(in the rows, 128 means zero)
A single turn carries every row of the set below to another of its rows. Some are shown first; where does it send the rows asked next?
fodeg: [132 141 124 132 127 126 113 103 156 119 129 112 125 156 134 139 153 170
 135 141 103 125 151 119 167 102 147 141 159 145 141]
kar: [108 156 158 123 134 137 107 147 119 140 123 184 129 158 107 125  98 107
 105 111 126 124 122 141 106 141 144 119 174  77 135]
tonet: [113 135 164 104 139 124  87 147 139  88 142 194 120 164 115 134 114  92
 121 123 145 147 141 128 128 155 133 150 133 123 146]
malog: [124 138 140 114 164 118 117 149 159 119 125 139 103 150 114 151 158 136
 114 115  90 132 157 116 137 155 113 148 154  68 112]
Paku: [114 134 133 156 135 121 138 127 133 113 151 149 130 144 148 142 124 147
 142 110 131 111 130 145 119  70 163 125 134 115 171]
Gulu: [124 119 148 111 146 142  90 155 146 148 135 163 112 159  94 130 117 111
 100  86  92 127 158 108 143 138 125 115 163  91  89]
zode: [125 137 181 150 165 143 118 159 153 122 109 129  95 124 122 121 115 120
  86 131 111 114 130 116 126 108 192 164 156 159 133]
rivu: [135 111 169 170 180 146 148 134 157 136 130 117 117 116  73 128 101 107
 123 136 119 127 156 105 131 117 141 172 139 113 119]
Fam: [102  93 146  90 129 169 133 121 125 131 141 167  77 127 120  93 101 150
 114 119  94  96 127 102 124 113 159 139 132 138 128]
Bunuz: [121 145 144 156 127 147 141 112 121 132 121 169  80 141 130 139  93 130
 145 139 105 118 165  96  93 147 129 180 125 113 109]
fozol: [103 130 136 154 132 155  99 112 154 128 136 124 111 142 149 132  98 150
 156 143 126 130 129 123 159  65 135 146 141 124 115]
Gaduz: [117 134 127 121 120 127 137 159 128 110 124 157 162 136  90 150 141 106
 105 117  93 121 162 114 110 133 124 125 160  86 142]
koz: [ 99 142 164 136 164 152  89 157 148 122 160 170 107 141 144 158 109 107
 118  98 108 138 146 132 129 132 122 152 146 105  98]
Lobev: [104 110 144 103 122 117 108 146 141  98 120 159 115 136 103 153 126 102
 141 149 139 148 146  93 111 118 115 153 126  60 133]
vefu: [131 119 133 114 141 109 120 129 152  75 121 128 131 131 121 117 110 154
 145 142 138 108  96 129 115 140 126  96 138 134 113]
dut: [109 109 118 139 119 127 115 137 160 113 124 148 145 136 104 101  97 121
 161 107 132 100 130 106 134  81 132  98 123 127 137]
koti: [136 128 110 104 109  87 108 149 165 124 110 144 152 112 144 109 118 116
  96 131 102 133 129 137 131 127 152 116 111 123 108]
Zud: [132 129 125 112 142  86 121 152 150 150 169 159 137 127 129 143 118 112
 134 168 105 149 134 143 134 113 123 133 107 101 146]
kavak: [122 160 159 119 127 128  84 147 159 132 126 166  94 152 101 157 133 123
 138 117 112 157 164 100 147 117 116 176 139 102 113]
dubeg: [143  99 133 138 166 130 132 105 132 149 120 187  89 141 139 116 113 121
 121 120  98 102 150  86 101 163 133 137 136  99 113]
fibos: [102 137 148  95 122  99 106 146 159 154 152 146 132 157 121 106  89  95
 127 152 114 154 141 126 128 121 127 117  98 124 132]
Vanu: [ 99 110 155 104 139 170 149 124 132 128 140 174 102 104 151 124 116 150
 133 140 102 117 130 109 121 110 144 161 124 161 123]
bulud: [151 152 131 114 104  97 110 131 134 144 168 149 128 115  93 115 109 120
 106 147  95 137 142 137 141 121 130 116 127  81 144]
podup: [116 138 184 165 173 117 116 129 141 154 131 122 105 140  71 125 120 108
 108 129  89 103 162  99 120 122 170 156 157 135 143]
pami: [145 113 195 149 178 126 102 129 140 122 131 144 118 115  87 112 111 111
 100 145 124 107 144  77 152 131 132 159 119 129 113]
devad: [124 152 134 106 126 116 127 135 153 126 166 129 128 142 114 105  79 116
  96 141 103 152 129 163 118 149 130 116 117 104 134]
loku: [118 112 125 132 140 156  92 126 144 102 159 130 136 156 144 117  96 140
 125 121 105  97 124 117 172 106 139 114 145 160 102]
Dupo: [156 143 151 114 102 105 109 112 122 110 123 149 113 157 112 138 124 164
 126 137 140 125 127 130 122  95 168 108 150 140 140]
posag: [153 123 173 145 204 122  97 135 144 138 127 150  97 146  91 131 105 124
  90 148 111 115 123 114 112 126 156 166 145 134 125]
muvuv: [134 115 181 140 151 117 118 158 158 132 104 141  97 135 103 113 123 139
 111 158 135 109 103  88 149 120 165 178 151 145 110]
ruf: [132 137 131 138 144 121 137 109 135 142  90 180  93 157 116 121 129 135
 133 135  85 112 182  93 107 164 130 157 130 131 126]
bom: [115 133 142 103 118 153 147 113 136 150 117 170  91 100 116 113 131 157
 161 148 104 114 125  89 138 116 152 162 146 140 139]
dila: [132  86 159 152 169 131 132 157 159 105 110 132  99  96  98 107 133 118
 124 147 115 100 142 106 169 122 161 155 147 128 124]
femi: [145 117 142 146 137 156 131 116 116 125 148 186  94 128 137 131  90 101
 125 108  99 103 173  80 113 149 141 152 126 128 109]
Vidip: [120 142 121 126  96  89 122 156 143 116 153 146 114 140 134 121  96 106
 136 126 120 133 155 163 157 124 181 143 119 120 131]
bizu: [117 122 116 116  95  69  98 137 151 121 125 139 101 137 130 123 109 131
 116 154 106 144 131 157 117 115 165 139 117 101 115]
Sozog: [116 113 118  97 147 150 160 118 136 121 138 155  81 121 115 100 132 159
 139 127  88  88 127 114 135 143 157 152 149 125 154]
gad: [132 137 122 129 105 101 132 150 158 154 138 151 139 125 151 108  90 100
 124 113 131 128 109 135 153 122 159 133 121  86 108]
Lobel: [143 116 119 113 149 136 106 107 146 133 125 109 108 160 133 119 120 162
 125 142 111 105 110 117 152 110 151 103 175 107 107]
dos: [114  92 157 175 137 142 127 143 162 130 134 128  96 112  89 106 118 123
  93 115 103 108 130 102 132  94 178 159 166 123 122]

bom -> Bunuz
koti -> bulud
pami -> dos
Now these:
fozol -> koz
Gaduz -> Dupo

